In the rows, zero is written as 128.
Named moves come first, each a turn or a mirror and shown by rows before and after it. Which of them, in which order, take the first row of each pair that follows to the second? Write the first one first, as in the answered first pair.
move Zit:
[123 119 102 101 116 116  65 165 106 131 162 133 109 115 137  85 155 101
 128 130 121 102  99 127  83 123 129 120 133 122 179 112 127 116]  ->  [140 146 121  95 143 152 109 160 117 150 147 119 117 129 152 161 159 105
 151 147 110 128  71 114 124 137 128 118  75 103 101 107 158 104]
[132 146 131  92 138 159 179 138 146 161  86 102 159 148 109 160 130 134
 204 135 125 138 115 145 189 140 151 105  84 122  46 125 123 153]  ->  [102  98 105  99  94  97 112 145 126 127 117 134 141 117  90  43 112 122
 161 114 153  93 163 163 122 121 147 106 186 164 178 131  73 171]
[122 100 149 139 110 116 139 102 138 144 139 141 131 140 137 122 109 153
 124 134 161 123 143 125  97 143 127 153 177 108 129 158 114 106]  ->  [128 115 159 142 125 139 150 103 146 150 131 138 132 149 140 158 113 158
 140 134 156 134 132 127 116 149 123 150 147  92  93 148 126 104]
move zega:
[118 119 142 133 151 178 115 138  99 114 145 134  89 113 122 145 151 113
 142 101 129  83 139 112 151  91 105 115  96  87 166 127  91 146]  ->  [122 127 155 129 163 193 125 137 104 121 134 138 102 117 131 166 148 115
 149 109 135  84 134 117 161 101 107 120  77  74 134 127  99 137]
[121 140 133 101 113 120 154 175 141 152 140 102 123 142 118 115 117 126
 163 124 137 115 107 160 145 145 142 111 143 126 157 126 116 167]  ->  [125 145 140 101 120 122 161 173 143 164 135 105 126 151 121 123 127 135
 166 118 133 122 102 162 152 153 137 113 135 122 138 129 118 159]
[151  90 136 155 141 108 116  89 130  89 125 142 138 138 146  83 137 122
 108 130 117  98 131 104 105 118 141 147 109 109 134 135 138  84]  ->  [150  96 145 152 150 113 127  86 130  91 118 142 155 146 151 107 139 122
 110 139 126 111 127 102 105 119 141 150 101 106 108 135 139  81]
[140 113 164 151 110  95 136  76 137  72 109 131 137 121 135 114 141  93
 122 104 107 123 165  93  99 142 114 149 147 122 123 138 102 110]  ->  [148 127 171 151 122 119 153  78 151  82 109 131 148 124 144 136 138  97
 130 111 112 132 163  90 117 142 120 156 135 106  95 136 115 103]
move gak:
[122 137 125 115 121 148 128 148 115 134 121 134 127 142 125 125 112 136
 143 154 135 111 123 135 127 126 126 118 145 121 149 151 131 135]  ->  [121 133 134 115 103 138 127 146 124 135 116 130 122 139 120 123 111 128
 136 146 124 105 126 135 116 129 121 121 149 122 150 138 124 147]
[140 135 101 134 167 149  92 126  88 105 141 110 124 128 153 135 136 140
 109 160 173 112 115 136 133  96 130  99  97 141 127 135 141 153]  ->  [130 126 110 132 135 148 100 130  92 103 136  80 104 140 143 134 152 127
 110 143 159 119 115 136 137 116 112  79  99 148 139 128 135 177]
[126 120 139 119 125 120 124  97 121 130 151 129 127 125 122 108 122 142
 112 131 131 116 139 134 120 124 137 139 153 114 121 138 121  85]  ->  [120 138 112 110 139 135 118 132 117 148 163 136 143 118 124 123 124 151
 123 151 127 134 135 143 129 118 143 129 138 117 120 136 128  95]
Now pairs of rows:
Each pair is 2 to 3 moves apart.
[173 121 162 103 169 110 129 138 105 115  98 186 149 157 151 148 125 114
 160 124 148 154 150 126  97 145 152 147 113  97  94 150 149 103]  ->  [183 126 157 107 166 118 128 145 104 114  93 171 135 155 141 161 133 104
 163 124 128 160 132 118 113 145 148 138  85 101  92 137 158 112]
zega then Zit
[139  94 148 114  98 141 170 116 149 152 135 169 138 153 147 208 112  90
 136 126 110 177 107 137 169 152 115 124 139 122 126 145 189 116]  ->  [133  86 139 131 105 123 145 100 139 149 153 211 165 132 155 172  91 108
 127 148 139 166 120 139 138 136 138 152 176 123 149 162 173  92]
Zit then gak then zega
[139 117 140 155 121 105 115 104 124  88 128 124 115 119 122 115 135 118
 111 118 126 110 140  95 112 128 109 131 145 124 145 113 120 112]  ->  [151 118 139 149 125 109 118 107 119  79 126 110 103 125 125 124 136 111
 118 117 122 112 133  84 120 120  99 130 121 124 134 109 126 120]
Zit then zega
[121 119 127 106  86 114 145 161 145 130 125  99  85 140 103 144 142 116
 132  93 110 130 138 158 118 146 106  92 141 152 191 130 119 195]  ->  [130 116 197 123 110 124 198 107 172 133 107 105 105 164 133 174 132 126
 134 102 117 143 133 130 127 161 117 125 128 121 109 141 132 143]
zega then gak
[127 106 163 147 160 127 155  97 128 138 125 162 171 145 180 140 105 132
 122 134 135 142 132 134 128 126 142 154 135  93 115 137 135  90]  ->  [141 119 158 148 163 136 160  99 131 136 112 142 158 149 170 168 120 124
 126 130 118 146 118 114 152 142 128 139  96 103  89 128 150 105]
zega then Zit
[104 137 125  94 104 160 167 202 162 177 141 129 120 139 141 160 138 150
 170 127 109 176 141 169 196 152 185  93 141 105  97 158 122 184]  ->  [111 137 118 101  96 149 157 212 156 166 141 113 100 135 134 158 142 141
 169 116 102 166 128 161 196 146 176  78 124 106 114 137 126 195]
zega then Zit
[150 160  89 140 138 120  74 168  88 123 147 101 143 100 137  86 125 144
 135 133 158 108 142  98  98  83 181 103 144 165 171 113 105 142]  ->  [170 182 114 131 148 154 133 163 109 139 121  70 140 124 142 168 135 140
 171 121 124 141 112  90 140 108 165  88  75 147  88 112 131 151]
gak then Zit
[ 77 147 108  92 157 145 172 146 159 198 111 138 118 169 159 187 114 150
 206 144 105 156  72 184 155 158 160 135  81 102  74 115 150 185]  ->  [ 89 149  86  95 142 133 159 165 151 171 113 114  91 166 133 189 144 129
 201 123  83 139  65 157 163 158 133 108  67 116 102  92 153 220]
zega then Zit
[157 127 182  87 121  78 188  94 161 124 152 149  81 184 150 169 164 119
 169 150 146 185 144 127 130 193 136 147 145 181 120 146 125 154]  ->  [158 146 150  78 166  96 170 106 145 135 166 179 121 166 163 175 150 140
 171 180 167 186 139 136 142 161 166 180 123 167  91 147 145 125]
gak then gak
